In the rows, zero is written as 128.
One turn moves each row of this set onto another row. After a few examples, where does it send each row asked below?
Toz: [147 107 119  99 146 124  85 132 105 129 126 160 159 117 121]
rap: [141 120 135  85 134 125  79 123 125 124 129 144 139 131  80]
Sedep: [128 120 118 115 127 131  97 102 129 126 112 118 128 135  69]
mese: [149  94 146 130 127 131 123 146 113 135 155 131 127 119 100]
Mobal: [115 103 103 115 133 114 114 100 101 110 125 123 131 127 128]
sofug: [142 106 123 103 146 123  94 135 107 129 125 157 164 113 123]
fusab: [133 107 116 135 129 137  92 118 113 141 129 132  99 145  87]
ret: [123 120 117 129 118 108 103 112 124 137 143 118 135  86 117]
kol: [131 109 130 114 120 129 101 127 131 108 162 154 111 128 126]
zetut: [128 119 105 142 126 115 101 112 121 146 147 123 116 100  95]
Lop: [144 102 118 135 143 120  92 156 121 121 124 117 132 140  89]
fuve: [136 106 116 130 127 136  88 121 105 139 126 136 104 146  85]
fama: [153 104 125 125 141 118 119 122 106 101 118 113 151 129  90]
det: [143 120 127 101 110 148 123 119 118 126 106 114 147 116  98]
rabo: [155 105 146 130 137 131 105 144 129 142 141 153 130 112 129]
Falu: [155 101 125 116 129 155 117 116 139 121 118 125 146 107 133]
mapib: [142 106 109 121 155 134  90 132 120 117 112 114 141 141  83]
gesep: [139 116 142 125 139 120 115 130 123 122 149 166 139 125 130]
rolo: [126 118 105 145 133 116  95 117 117 136 143 120 111 117  86]
mosi: [143 104 122 128 129 148 115 111 146 124 124 130 150 108 139]
kudev: [147 117 126  85 136 130  76 134 128 124 120 152 138 128  91]
Tuk: [126 125 125 102 125 130  91 112 133 122 119 131 121 135  72]
Vok: [153 115 118 144 164 116  92 143 130 115 138 137 137 122 108]
kodib: [120 107 128 129 127 116 118 126 149 112 131 109 136 116 131]
nav: [130 112 130  99 127 130  89 118 135 124 121 127 122 136  68]
niv: [148 112 135  86 139 128  82 135 122 124 132 157 141 132  94]
faked: [125 118 116 127 118 112 105 121 133 138 153 120 132  90 123]
fol: [122 116 108 138 132 118  87 110 121 141 145 115 108 109  94]
Mivo: [170  94 127 113 145 154  97 117 124 133 120 142 148 111 117]
gugi: [147 109 144  91 115 110  98 115 115 142 150 121 136 112  95]
mir: [141 105 118 122 127 145 125 113 138 117 126 126 142 109 143]
zeg: [134 108 145 123 129 131 114 134 120 137 139 169 131 130 127]
Libuv: [128 116  82 116 144 142 109 114 113 110 131 133 129 138 110]
tuzir: [150 108 106 130 151 133 100 155 114 125 130 132 132 140  87]
molu: [125 120 121 111 107 115 114 118 133 138 145 127 135  91 127]
futu: [135 106 121 125 125 133 117 114 143 118 120 116 140 109 145]
savan: [166 100 127 112 137 155 102 117 122 147 120 140 148 113 124]
lamok: [145 111 131  87 142 127  81 132 121 134 130 160 151 129 103]
vife: [118 106 130 133 126 114 121 123 144 116 132 108 127 120 128]
Vudos: [171  93 137 113 145 147  88 125 120 143 124 137 146 107 108]
pem: [130 123 121  99 120 117 135 110  97 131 138 143 133 131 106]
dizam: [149  97 132 140 139 126 119 108 119 149 127 127 140  99  86]
Bupef: [108 115 107 112 111 114 109 100 115 117 139 137 123 119 121]
laf: [120 103 108 116 128 123 112 105 109  96 138 119 117 132 120]
Vomut: [125 110 107 143 126 123  87 117 119 143 133 124 106 122  84]

fusab turns into kodib
mapib turns into Bupef
And these:
Mivo turns into Tuk
Vudos turns into Sedep
zetut turns into Falu
niv turns into rolo
det turns into gugi
lamok turns into Vomut
fol turns into mosi
mese turns into fama
Mobal turns into zeg
sofug turns into fuve
ret turns into savan
Vok turns into Libuv
gesep turns into tuzir

One turn moves each row of this set onto another row. After a few examples, where does it send each row asked below?
foma: [120 121 123 110 149  95 147 149 139 115 107 112 130 101 111 126 142 127
 162 128 123 148]
Sofe: [133 107 141  92 148 136 106 138 143 102 100  95 116 146 141 124 103 110
 108 124 114 143]
pako: [106 124 104 125 146 115 129 141 132  99 117 140 135 113 120  96 128 107
 108 147 104 118]
dem: [117 151 127 116 130 106  97 118 142 113  93 109 161 102 118  97 109 126
 125 129 146 134]
ramo: [131 109 140 101 151 138 118 137 120 102 110  98 119 145 147 133 103 109
 121 126 111 132]
gerek: [103 150 129 114 130 115 101 127 147 105 102 107 157 104 126 103 104 104
 112 119 148 130]
dibes: [124 127 127 110 143  99 144 149 144 119  86 119 126  92 113 113 151 118
 155 120 129 144]
nofot: [136 153 138 120 144 104 111 125 134  98 117 106 128 120  83 119  99 117
 118 136  98 143]
Sef: [121 144 123 131 165 111 137 126 128  94 105 117 139 111  87  97 130 103
 125 144 103 136]
favid: [135 107 123  87 159 109  96 130 130 139 100  76 110 114 112 110 116 115
 116 133 109 134]
Timim: [127 115 143 100 172 100 122 136 123 121  78  92 129 107 109 121 128 109
 112 100  98 117]
mep: [133 122 117  85 148 103 117 160 141 145 126 101 122 108 137  90 120 111
 117 128 115 153]
Feba: [135 122 156 118 140 110 133 152 121 108 104  99 120 106 117 147 106  97
 141 121 125 136]
Pino: [113 133 128 118 149 107 100 118 145 102  85 106 172 117 118  92 114 131
 116 134 139 137]
forig: [122 105 109  90 149 119 123 143 152 115  99 123 129 134 144  99 142 141
 131 131 114 148]
noruv: [125 128 137  97 162  95 142 165 133 127 104 116 141 101 134 102 133 104
 113  95 104 137]
bod: [121 132 119 112 126 110 101 139 139 102 131 131 124 124 116 120  97 121
  99 137 100 126]
Kom: [116 107 107  92 159 124 131 134 138 110 113 113 128 140 142 112 141 138
 142 133 108 144]
gopi: [134 131 158 112 142 116 128 144 134 106  88  92 114 105 109 137 111  87
 131 112 129 141]
Vuz: [ 99 134 128 115 147 115 105 126 149  92  94 105 170 117 126  98 109 107
 102 124 142 133]

gerek turns into Vuz
gopi turns into Sofe
And these:
Feba turns into ramo
bod turns into pako
Timim turns into favid

